In the data rows, the value 128 means zero.
Each pair is two rows. How far apart are they, by a hidden measure? 0 means very close, and 20 very far. Two or three weighted sums of its numbers give each row a place; it is the straight-line distance between the places.
[122 166  87 147 153 112 140 124 108 133  98 139 113 116  82 157]
[135  93 139 147 164 122  91 195 155 133 101 104  82 131 145  92] 12
[146 152 101 117 166  57 191  67 131 109 116 100 135 154 117 155]
[168  95 154 140 147 134 111 161 145 152 160 105 131 154 116 129] 9
[167 160 109  49 172 127 148 122 109 122  78 168  76 163 159 145]
[186  83 121 104 107 138 136  94 148 135 140 164 170 126 166 168] 10
[148 100 116  90 129 123 122 147 142 119  84 136 138 143  46 108]
[168 114 134  89 201  98 130 144 120 116 107  97  79 127 101 140] 6
[ 85 189 134 114 126 121 103 139 139 185  92 126 104 155 147  83]
[103 167 117 117  88 105 154  99 178  86 109  44 165 116  90  53] 13
[116  61 134 124 168 130 105 154 152 170 164  97 150 128 128 138]
[126 178 124 168  87 108 152  88 102 114 137 184 142  98  94 140] 8
[142 122 104 111 110  98 158  89 102  95 158 144 187  65 116 145]
[146 101 144 122 128 159 132 114  88  75 115 169 176  84  93 134] 11
[131 121 125 118 199  86 129 101 129 110 116 107 102 130  97 121]
[119 167 120 118  89 154 208 127 115 142 193 102 130 104 137 153] 14
[146 115 109 159 139 148 118 113 187 115 122 134 106 103 214  56]
[123 121 164 154 152 134 100 147 170 101 129 134 115 138 147  84] 10
[102 107 129 138 154 127 123 151 144 183 140  78 124 172 132 133]
[ 70 134 112 128 131 134 112 141 119 183 126 109 115 143 131 134] 3
[122 104 142 164 154 163  39 164 146 111 126  84 135 137 191 103]
[105 181 108 153  88 141 177 114 159 162 195 142 104  62 151 174] 12
[106 168 101 133 146  90 128  78 130 102 142  85 125 169  94 153]
[108 104 128 128 157 136  26 193 117 108 184  88 119 130 180  99] 10
[192 108  87  68 132 109 127  86  82 108 142 116 173 115 125 148]
[116 148 105  79 119 180 125 184  92 144 128 142 102  75 172 146] 18
[ 97 212 139 135 104 158 155 137 136 130  51 105 100 129 117  86]
[122 116 123 132 139 163  79 154 125 118 125 127 122 130 129 126] 7
[104 192 129  71  72 170 113  41 117 169 135 107 193  99 125 106]
[180 166 145 135 135 183 167  81 188 130 123 185 178  91 166 111] 11
[168 132 123 135 169 116 175 100 134 125 107 136  89 179 124 117]
[164 132 115 124 109  82 114  90 157  82 143 121 171  63  99 142] 11
[130 133 145 141  89 127 119 144 100 124  56 207 112  71 106 103]
[164 129 129 138  46 201 118 136 154  81  68 156 127 115 133 133] 12
[ 84 125 132 150 169  80 125 111 104 166 167  62 115 190 102 142]
[ 98  90 147 142  56 127 155 177 123 141 147 106 132 124  78 105] 8
[154  68 134 116 200 119 137 139 124 110 115 132 101 122 139 147]
[107 106 153 144 160 120  70 117 153 119 111  99 102 145 161  69] 8
[ 93 140 129  83 121 116 114 101 128 140 154  62 169 112  67  94]
[139 122 145 120 155 126 101 117 160 111 116 124  83 144 151 126] 9
[108  95 107 128 137 128  89 161 134 106  58 166 120 145  67 126]
[101 119 121 113 151 105 120 146 123 165 171 118 107 204 133 132] 2
[167 167 129 135  97 138 144  56 112  81 112 147 197 111  94 147]
[ 96 133 107 188  96 104 200 122 151 153 190 157 144 121 144 155] 8
[111 176 114 155 135 142 166 153 150 122 107 109 107  71  93  66]
[124 120 118  90 111 127 111 156 118 170 162 136 159 123 154 166] 11
[172 124 123 105 100 134 151  79  91  88 161 107 211 116 118 177]
[147  83 105  74 159 108 144  88 116 111 163  90 150  96 123 147] 14
[117 161 110 136 163  71 146  93 136 120 113 114 134 138  87 151]
[166 109 130 153 153 136 105 108 129 114 159  97  96 109 144 108] 5
[146 105 159 185 140 135 115 146 153 133 178 117  92  97 163 105]
[162 142 133 158 134 132 119 112 162 155  93 137  89 142 201 122] 6
[145 134 138  85 183 120 116  94 118  47 125 125 109 174  89 148]
[148  93 159 157 162 119  98 132 157 113 109 110 106 142 137  87] 8
[112 112 125 125  99 140 136 140 158 169 186 137 126 165 106 115]
[173 142 140 163 135 130  85  98 121  94  82 140 102 107 175 100] 7
[162  96 116 123 104 163  70 209 124 122  92 203  96 118 106 128]
[105 145 164 103 123 142 143 149 113 148 129 142 107  87 121 129] 9
[124 137 123 158  91 139 106 132 135 151  85 160 110 137 133  87]
[168 136 176 179 173  97  78 113 124 118 125 137 126 112 143  92] 7
[ 84 136 116 101 129 103 112 155 154  87 127  96 130  76  82 117]
[132 129 123 130 148 165 114 146 112 170 169 136 179 116 168 176] 14
[134  76  96 158 190  77 119 155 119 128 124 114 104 160 122 181]
[121 153 106 182 101 157 142 181 134 153 129 123 104 121 164  96] 6
[126  88 145 188 106 108 111 166 123  97 204 100 112  97 148 106]
[166 117 128 168  82 135 111 115 160 138 165 172 121 144 129 169] 11
[ 73 223 113 146 126 116 146 118 110 126 124 135 123 103 127  99]
[114 146 117 117 162 156 131 161 124 168 136 135 124 167 168 171] 8
[164 139 111 153 106 144 148 155 105 175 145 184 136 154 156 176]
[152 126 106  88 114 115 125  77 105  90 148 143 182 131 120 176] 7
[154 114 107 107 103 126 128 127  88 185 179 154 175 114 152 146]
[ 93  97  95 184 150  59 114  97 154 143 131 117 122 193  80 137] 11
[163 124 124 100 113 177 138  88 112  82 116 147 166  72 103 148]
[104  92 150  98  83 143 124 153 181 137 152 110 135 130 119 126] 10
[112 204 113 108 141 114 164  88 130 120 126  82 136 111 145 144]
[135  90 133 159 162 103 125 100 127 123 143 128 117 169  80 182] 5
[110 122 123 157  93 155 178 191 158 156 172 144  97 136 188 131]
[158 158 155 136 140 167 115 136 175 128 111 120 108 127 194  95] 2
[158 146 119 135 165 159 129 129 140 117 121 106 105 122 177 110]
[139 113  87 128 226 127 122 107 111 109 134 119 108 136 113 141] 7
[ 82 127  94 197 150  91 159 131  84 142 153 109 121 172 124 121]
[101 156 137 113 149 111 155 127 135 127 107 117 104 162 101 150] 3
[139 141 148 131 159 175  86 126 151 160  67 146  81 152 171 130]
[159 115 189  44 145 135 124 147 123 115 136 147 105  80 179 119] 8
[ 69 124 120 139  34 118 112 152 125 141 128 145 142 146 104 149]
[108 126 110 143 169 113 148 162  85  96 134  94  82 209  82 155] 7
[112  89  85  93  73 127  99 157 159 117  86 161 123 133  65 111]
[142 108 136 161 162 114  94 128 147 131 126 116  63 134 169 182] 16
[106 105 143 107 100 152 145 100 146 179 147 208 168 146 164 161]
[126 113 112 132  97 153 100 129 133  56  90  90 136  92  68  74] 5
[ 66 156 154  87 129 135 117 140 131 198  85  89 128 151 149  59]
[124 129 135 204  94 118 147 193 127 168 156 165  80 105 151 128] 12
[103 112 117 159 142  91 136 156  85 148 118  95 110 159 150 133]
[157 145 134 137 134 136 124 161 143 133  43 169 115  95 113 113] 9
[156 114 112 124  93 146  94 118 150  74  64 149 128  93  96 115]
[ 93 112 157  43 163 113  84 115 123 127 133  84 145 153  65  91] 7
[ 92 153 125 129  96 128 206 196 105 152 148 122 123  92 137 150]
[149 157 157 100 141 153 180 186  97 123 123 142  75 136 184 133] 6
[101  86 158 105 102 112 138 172 185 160 158 112 141 138 128 109]
[183 140 182 106  75 170 146  72 194 133  87 158 191  66 152  77] 6
[153 141 104 173 103 142 100 105 156 126  94 151 137 134 150  80]
[174 161 149 126 101 201 123  67 195 129  98 131 153 100 132  99] 6
[125  78 116 128 114 134  92 147 122 166  90 160 100 152  79 103]
[122 110 107  90 136 121 139  83  48 112 196 126 190 140 101 142] 14
[139 100 124 103 141 165 102 143 131 120 164 116 143 126 183 119]
[ 74 150 168  99  90 172 184 150 162 180 159  94 148  84 132 146] 7
[139  85 105 114  80 145 110 171 138 127 101 180 114 155 119 131]
[119  46 145  92 136 128  56 154 121 119 136  96 112 136 131 110] 8
[113 151 129  85 143 115 132  74 109 127 189  71 178 141 124 131]
[157 164 152 142 134 166  56 110 129  99  96 132 124 123 199  81] 11
[159  95 151 139 170 115 106 110 166  88  88 139  92 170  98  97]
[145 149 187 181 133 175  94 121 178 162 122 132 109  99 183  86] 12
[133 116 128  95 165  86  96 118 144 161 123  94 138 126 107  98]
[141 165 130 105 110 112 164 156  72 141 148 140  74 117 159 139] 13
[139 113 134 167 156 115  78 128 153 118 105 108 125 155 129 109]
[119 102 136 173 182 121 118 208 111  77 137 116  43 127  92 124] 10
[158 181 127 153  67 136 170 110 122 110  77  99 124  85 135  79]
[149 122 141 121 144 140  65 157 165 124 108 110 123 133 180  76] 8
[163  92 129 108 122 139 111 130 124  58 111 165 120  96 118 107]
[ 95  95 142  64 141 100  66 110 116 125 152  65 150 166 104 127] 7
[108 155 107 170  86 186 141 174 106 158 123 184 124 144 138 137]
[176 109 128 117  96 141 116 135 130  46 113 153 144  59 105 100] 13
[ 66 181 151  77 100 153 163 123  79 191 144 141 201 129 147 129]
[152 143 142 149 139 130  47 138 120  90 120  99 131  82 171  95] 7
[165 112 138 122  93 179 144  84 122 134 136 140 165 115 138 161]
[ 89 133  87 144 160 115 131 129 146 174 158 109 129 149 142 101] 15
[107 112 142 193 102  84 143 165 138  58 171  77  96 113 107  93]
[180 103 108  86 124 154 112 124 106  88 124 151 142  79 115 167] 15
[100 134 100 172 148  59 122 141 116  88 112 114 122 185  71 106]
[140 142 152 147 135 152 130 179 150 149 133 124 116 103 170 123] 9
[142 158 115 128  95 127 132 100 101  83 159 131 214  68 134 165]
[180 134 159 131 152 149  75 141 113  76 109 118 121 147 202  82] 16
[100 113 123 109  96 116 166 102 168 176 148 146 148 190  91 142]
[176 135 153 156 128 184  95 144  98 131  80 170 128 127 131 118] 15
[129 155 128 148 144  90 186  59 125  84 100 104 133 189  49 158]
[140 146 142  60 150 159 119 155  84 125  96 141 114 108 179 105] 8
[ 94 128  95 198 150  78 123  70 121 122 159 103 141 158  84 119]
[140 110 137 107 202 120 151 111 120 111  74 141  93 125 104 153] 7
[101 157 115 176  70 134 142 154 111 181 108 174 124 168  95 163]
[115 116 128 120 122 141 128  96 141  89  99  67 155  73  94 107] 10
[126 123 141 112  54 138 133 157 142 171 149 168 164 109  90 132]
[178  94 128 129 173 129  98 120 119  89 112 110  87 129 132 123] 6
[109  91 102 111  98 133  86 121 114 153 157 132 148 165 145 131]
[174 112 141 127  84 150  84 111 133 116  57 156 130  90 157 104] 4
[112 151 110 124 115 148 130 102 121 183 101 194 129 176 156 124]
[ 79  66 119 122  50 126 194 153 131 139 140 110 115 127  78 141] 16
[130 148 162 139 102 160 114 113 183 103  76 139 102 118 141  70]
[154  73 127 130 194  83  93 140 122 105 123 117 111 155  96 166] 8
[143 108 100 115 123 135  99 120 108 149 169 141 180 128 156 170]
[ 93 118 144  98 100 154 202 188  94 124 193 129 113  75 118 176] 13
[130 157 111  77 115 152 138  93 110 186 178  99 189 156 153 177]
[165  93 114 131 191 102 121 102 130  64  88 102 120 145  86 133] 13
[140 154 124 147 178 135 185 159  97 116 109 147  93 140 145 144]
[ 85 119 123 119 162 140 115 123 129 117 151 124  97 131 112 130] 5
[154 102 136 105  74 131 156 131 124  63  95 162 126 101 111  93]
[115  50 146 137 180 130 111 131 115 131 145 127 160 128 126 121] 8
[180 124 116 134  81 149 131 147 119 116 104 174 109  92 126  85]
[ 77 143  92 111 141 127 131 148  93 179 138 115 135 176 171 125] 8
[160  98 147 120 126 159 151 123 116 164 109 185 148 133 209 154]
[120 138 116 152  96 105 165  83 120  93 154 127 175 100 128 133] 6
[125  91 125 119 150 136  59 147 134  82  77  76  99 114 119 115]
[138 151 153 109 102 156 121 124 149 159  68 146  98 148 152  83] 4
[ 98  85 179 123 129 143 108 175 180 145 154 108 150 116 121 126]
[118 176 114 116 182 105 173  91 133 116 113 102 108 150  84 119] 9
[161 151 101 130 156 121 156 106 133 190  86 166 113 180 106 110]
[ 99 141  96 131 126 127 182 202 116 150 165  97  70 100 174 169] 16
[106 108 101 115  89 146  61 129 113 123  95 169 124 155  86 108]
[162 116 165 143 130 148 142 143 145 148 102 177 117 145 143 146] 6
[160 124 126  91 132 141 105  85 131 118 125 154 155 132 144 191]
[169 137 133 139 118 131 116 158 120 120 145 145  91 117 171 156] 7
[108  93 115  54 108 123 115 134 120 154 170 123 157 145  97 152]
[128 161 108 140 111 106 171  94  79  91 161 157 148 140 128 151] 11
[148 130 159 128 165 116 112 152 186  82 105 118  67 158 127  89]
[157 171 105 151 110 112 169  83 101  79 165 162 155 129 109 159] 17
[176 119 142 121 100 132 109 139 109 104 115 123 149  38 122 115]
[100  86 112 125 138  97  85 109  97 137 181  86 165 119 108 144] 3
[124  80 139 129 179 126 119 192 167  96 132  75  87 109 123 122]
[165 106 106  76  99 142 134 153 162  86 136 193 143 110 145 129] 12
[ 86 207 130 146 102 128 169 117 145  88 127 132 139 117 137  40]
[125 141 121 140  82 169 189 135 126 192 159 127 132 108 142 171] 14
[114 142  81 178 111  91 161  70 107 131 127 138 148 123 107 142]
[124 133 138 152 129 137 141 146 202 130 144 101 115 154 174 105] 7
[121 153  78 131 123 119 110 125 128 164  83 218 124 166 111 111]
[123  70 130 155 130 131  99 171 140 122 168 110 110 124 132 127] 13
[139  73 153  92 153 134 149 163  70 116 161 110 177 175  98 158]
[ 93  93 112  78 140 131  98  80 129  96  91 102 152 138  55 128] 12
[122 155 101 135  99 132 178  70 100  76 147 142 154 114  91 157]
[143 138 111 182  87 141 108 130 192 122  76 147  88  93 128  52] 16
[ 93 138 113  97 117 138  99 154  85 182 144 128 130 179 100 179]
[149  90 144 127  99 169 131 153 144 144 141 195 124 139 183 179] 1
[141  91  98 187 179  85 108 138 111 150 132 127 102 167 139 175]
[ 54 136 114 126  62 111 151 105 155 172 135 153 153 116  81 123] 7
[123  81 171  91 144 106 101 123  88 120 171 137 147 127 117 137]
[167 137 113 105 172 109 143 132 140 153 126 125 122 181 101 154] 13
[179 143 141 173 152 120 159 124 138 163 132 151  79 150 161  97]
[ 96 150 125 106 153 133 134 106 141 115  58 143 104 189 124 165] 10
[164  89 165 149 198 110 112 113 119  83  93 131 109 161 141 166]
[ 74 192 114 150 133 123 167 131 102 143 116 109 142 166 135 108] 2
[166  77 118 115 138 141  97 139 131 108 140 153 176 107 127 172]
[161 113 125 103 121 144  80 142 116 116 143 165 166 121  97 165] 3
[111  82 126 170 166  61 119 124  91 117 104 126 110 168  93 146]
[117 146 160 175 115 138 158 183 161 161 144 161  71  76 176 121] 7
[128 103  99 158 148  72 107 127  86 112 127 123 137 164  97 133]
[195  77 126  77 119 137 118 127  86 102 127 128 142 126 108 145] 9
[ 80 131 130 101 178 108 118 116 131 160 152  64 129 203  91  84]
[157 164 149 133 162 139 146 114 168 141 100 113  84 113 165 127] 5
[165 104 127 126 182 114  84 130 108  91 147 138  90 172 111 130]
[112 120 111 124 117 135  96 146 116 103 130  70 188 133  53 101] 11
[108 179  95 170  83 123 158 103 121 100 115 171 154 137 114 155]
[105 111 116 159  99  74  89 190 112 123 113 114  75 139 117 127] 15
[140 105 106  99 135 141 124 139 116 117 135 136 148 130 126 168]
[176  60 102 113 149 125 103 112 117 133 138 149 168 126  83 146] 10
[131 140 144 142 145 131  85 126 144 130  97  93 131 132 168  81]
[ 76 144 127  96  94 182 139 127 117 179 132 113 118 169 154 113] 5
[111 121 112 140 149 128 100 178  99 149 161  79 137 166 125 147]
[ 71 167 129  76  92 162 125  91 198 161 155 118 198 142 137  91] 9
[109 116  98  79 169  85 112 133 132 137 177  87 164 159 129 130]
[101 197 104 134 109 130 165 143 142 153 111 142 117 138 125  94] 8
[ 60 174 134 121 119 152 190 165 127 134 174 118 135 104 190 138]
[155 115 106 135 213  84 119 172 141 124  96 100  85 107 104 136] 18
[190 144 141 125  96 202 143  43 212 140 107 166 146  72 164 134]
[150 167 118 149  80 137 174  98 129 114 143 156 158  93  94 144] 4
[118 128 103 136 184  85 154 139 112 103  93 110  66 163 106 121]
[117 166 135  87  88 169 135  64 192 137 117 128 188  93 131  53] 8
[144 118 147 168 143 111 113 152 110 109 179 101 107 123 157 133]
[134  96 133 157 165 140 133 126 144 115 123 129  61 136 113  85] 12
[174 138 138 137 153 186 121 121 182 114  93 169 119 153 140 104]
[179 121 131 133 167  99 110 135  94 107 104 107  85 153 143 128] 10
[119 180 113  81  84 134 162  94 112 161 172  99 197 141 130 153]
[109 123 148  98  90 173 137 177 139 148 163 132 137  79 158 160] 10
[135 172 127 119 114 128 164  80 159 121 124  83 112 142 118 124]
[184 123 143 113 117 114 147  84 153  92 124 119 134 101 104  99] 6
[151 125 136 188 177 105 114 140 142  99 165 106  79 103 166  93]
[ 75 110  85  89 125  92  95 144 117 103 115 114 150 153  54  78] 12
[137 126  96 163 137  82 150 174  83 126 136  92  65 174  49 137]
[117 106 115  76 126 150 186 131  96  94 147 160 166 113 143 191] 12
[160  99 158 120 135 143 145 111 132  59 126 176 153 112  95 120]
[102 196 171 129 118 161 148 127 153  93 104 157 112 116 188  44] 12
[163 115 152 122 169 175  46 113 157  87 136 101 103 134 193 119]
[ 88 172  96 133 108 122 183 105 107 150 172 145 155 122 141 171] 8
[ 89 165 126 129  77 143 162 146 139 149 169 140  86 119 183 129]
[121 163 120 104 141  77 179  68 144 121  85 110 100 103 113 130] 13
[ 81 132 115 125 156 102 129 156 171 142 141  61 125 174 117 133]
[114  98  96 181 162 102 134 126  84 140 159 107 110 195 115 179] 6
[ 50 108 130 136 154 104 106 120 124 161 138  54 111 186 115 103]
[ 89 190  95 161 122 138 145 144  96 155 124 109 119 184 170 120] 12
[103 156 101 167 120 123 153  88 144 177  87 167 154 166 129 133]
[170  98 150 131 106 151 134 134 112  64  87 129 109  81 120 130] 11
[101  96 158 152 152 109  77 191 125 109 108  64  81 149 131 111]
[ 90  91 159 144 127 170 146 142 143 145 146  92 141 132 151 105] 5
[162 150 154 148  93 166  62 135 133 124  67 165 117  97 168  67]
[128 107 106 116 117 150 115 135  86 166 199 127 141 167 161 160] 10
[ 73 125 147 139  99 146 169 202 128 135 167  95 109  76  70 147]
[157 134 152 150 102 137 122  79 178 154 119 160 168  62 142 133] 12
[152 117 136 126 178  84 117  83 121 116 153 134  89 173 119 123]
[148 143 111 114 174 105 148 124 106 107 124 128  97 150 118 158] 8
[ 60  96 129 115 151 114 145 126 150 166 175  83 132 167 145 171]
[115 106 114  98 170  85 114 155 135 104 125  92  63 103 124 111] 11
[126 177 120 130  73 101 169  78 101  86 135 180 111 116 107 148]
[107 122 128 160 151 105 137 155  79 139 145 108  99 158 108 172] 8
[113 151 100 127 128 146 114  98 164 175 106 160 156 167 105 115]
[102 163 161 111 105 136 138 133 172 195  94 126 136 104 145  74] 13
[125 142  69 138 176  87 134 136  90 131 115 111 100 153 100 126]
[150 147 146 149  76 156 114 105 181 129 113 169 170  99 176 102] 6
[130 126  99 162  87  99 206 101 123 143 155 171 120  74 116 179]
[147  96 135 175 143 116  80 123 149 113  97 112  99 153 132 113] 10
[174  82 148 166 146 109  74 118 161 127 118 105 126 120 108 114]
[ 92 143 163 123  82 124 180 126 134 194 210 102 121 104 132 165] 10
[ 98 160 116 177  74 136 151 118 135 186  80 177 101 153 126 121]
[169  76  97  94 118 139 109 182  98 165 110 191 116 132  85 125] 11
[ 89 132 109 113 119 135 137 160 125 204 188 127 141 152 173 125]
[138 113 151 139  92 105 102 113 176 116  77 171 122 122 124 119] 7
[144 101 141 122  88 132 110 126 102 189 116 173 148 143 160 157]
[108 182 101 106 135 134 180 169 134 141  78 146  87 130 138 117] 7
[130 163  85 108 151 145 149 153 108 104  93 150 119 189 121 132]
[ 82 147 116 118 110 114 114 105 127 102 133  74 163 110 115  73] 8
[142 117 127 100 131 134  96  89  84  77 152 114 190 145 131 167]
[ 90 119 108 101 149 156 106 146 122 162 147 102 188 135  98 138] 6
[144 158 119 103 159 157 151  80 173 111 149  99 126 112 114 132]
[132  93 114 159 185  56 103  75  92 103 126 132 140 149  97 143] 7
[131 187 138 124 149 112 195  96 108 123 156 134  92 140 105 137]
[ 85 129 118 104 123 160 161 197 139 173 121 140 135 152 154 156] 8
[122 118 149 105 170 122 108 117 115 111  87 139 120 155  72 127]
[184 138 165  94  95 146 136  87 173 101 112 165 175  57 151 125] 11
[153 115 169 176 165 121 134 127 133  47 125  79  83 113 161 101]
[ 63 112 103 112 109 110 194 168 153 118 155 106  99  80  79 108] 14
[144 171 155 127  80 155 123  89 187 132 118 153 157 100 133  40]
[174 129 114  98 121 133 121 106 132 126 157 182 197  98 162 196] 16
[170 142 131 148  77 147 165  94  88 117 147 134 146  82 116 168]
[198 117 143 123 121 137 137  59 114  85 106 139 168  62 103 140] 7
[117  97 166 175 146  81 127 131 118  71 156 108 103 100 117  98]
[155 113 147 152 163 123 115 130 145  94 131  91  99 142 120  79] 6
[161 107 114 120 101 156 115 138 136 130  87 185 138 142 159 131]
[118 121 148 168 140 151 122 158 171 138 137  78 104 119 135  59] 9
[191 112 127 111 130 135 166  88 149 139 128 179 176  97 124 169]
[145 110 156 114 193 119 121 112 101 112  86 121 118 138 125 130] 17
[107 105 143  62 124 118 110  95 103 123 160 111 160 165 136 119]
[114 100 130 220 134  98 128 161 160  84 146 105 109 133 156 119] 8
[120 179 127  93 117 130 178 122  91 149 138 112 111 120 177 123]
[132 198 134 124 153 107 183  88 162 129 120 119 101 143 134 141] 9
[ 54 174 120 179 106 163 149  97 121 160  88 110  87 149 130 123]
[147 144 174 126 110 163 148  77 215 121 104 164 166  80 149 118] 13
[175 132 122 109 114 152 103 163 119  81 112 139 116  83 118 104]
[154 148 108 180 135 162 102 129 111 109  96 132 109 141 178 102] 8
[ 85  79 146  79 137 111  73 147 130  96  97 101 155 153  49 129]
[163 125 162 127 145 151 105 143 149 144 148 131  76 129 202  98] 8
